(in the rows, 128 means zero)
Each path below is one point turned by a fixed rotation once a step. After each direction that follows a path, write how fast that rotation turns it, in degrees per step (0 if it stays still).
Each turn is a multiple of 5 degrees from 10 to 175, or 0.
Each row of a path follows its step; steps can be skipped.

step 8: [127 131 127 120 127 123 117 131 131 128 134 133 122 135 133 138 136 130
 140 139 130 124 131 126 124 121 129 128 119 135 130 136 132 138 129 128
 127 126 132 123 118 132 125 131 123 124 123 136 136 116 127 120 123 134
 136 131 133 130 125 140 126 125 123 134 125 135 132 124 125 128]
step 20: [128 126 129 120 129 135 124 126 130 131 126 123 128 135 131 117 127 129
 121 130 133 118 124 122 124 133 132 134 122 130 127 123 124 134 127 129
 124 123 124 125 119 143 130 135 118 129 130 125 133 126 135 136 138 138
 123 119 132 129 118 125 121 137 129 132 128 122 137 133 123 137]
step 21: [135 138 132 125 134 122 128 127 140 131 126 140 127 122 136 125 142 124
 134 120 125 126 126 131 116 127 124 134 132 125 129 127 121 122 129 125
 135 135 127 129 133 125 126 133 142 123 119 125 122 129 126 135 137 125
 127 128 130 127 120 123 120 130 132 121 125 121 129 127 134 126]
step 31: [129 119 127 128 128 136 138 122 135 129 130 140 123 131 127 125 134 125
 115 127 129 129 122 121 119 125 122 128 138 129 126 136 133 133 134 132
 127 118 118 129 122 119 131 124 126 128 130 120 120 137 134 127 138 133
 125 134 126 122 126 125 131 125 129 124 119 129 124 116 130 127]
step 33: [131 130 130 125 133 125 122 127 123 131 125 120 130 117 128 130 127 137
 135 136 132 127 133 126 128 132 133 122 114 128 124 133 125 117 124 126
 136 137 127 130 132 128 121 122 132 122 131 133 143 130 116 133 122 121
 126 123 124 128 132 134 124 131 133 126 123 121 120 128 135 132]
step 37: [117 132 126 132 128 119 132 121 125 128 134 131 126 122 129 126 132 138
 122 132 123 119 128 125 122 125 121 127 124 130 126 130 133 124 140 127
 133 139 123 127 124 130 118 130 129 126 129 122 131 119 139 125 127 135
 127 130 137 124 140 122 135 136 131 125 124 130 136 123 141 130]
step 38: [137 131 123 130 136 127 132 133 119 120 127 132 124 136 130 128 125 124
 117 122 129 127 124 139 121 128 118 126 130 131 142 126 130 136 125 132
 122 126 128 130 137 136 134 122 120 127 131 128 134 121 124 125 125 132
 128 139 131 131 119 129 129 124 134 119 135 122 134 122 135 124]
step 41: [129 127 121 125 124 132 124 122 124 121 136 128 128 127 127 130 129 130
 128 131 126 131 123 128 124 123 119 122 128 119 129 130 126 144 125 132
 125 119 123 127 133 126 109 129 126 121 127 127 133 122 126 120 124 128
 118 137 128 129 120 144 137 131 135 126 127 131 129 127 123 121]
[129 128 129 128 130 129 128 128 129 129 128 129 128 127 129 127 126 130
 127 128 130 127 128 130 127 127 129 128 130 130 127 131 128 126 125 127
 128 129 129 129 129 126 130 129 129 129 127 126 127 128 128 127 128 128
 126 130 129 127 127 128 128 129 127 129 129 129 129 130 126 128] -> 100
[130 126 130 126 129 129 128 127 127 129 128 129 125 126 128 127 129 127
 128 127 128 126 127 129 129 125 127 129 126 127 129 126 131 129 129 127
 125 127 128 127 130 129 129 128 130 126 130 128 130 126 129 128 127 128
 127 126 126 127 128 129 128 129 127 129 129 130 129 128 127 128] -> 120
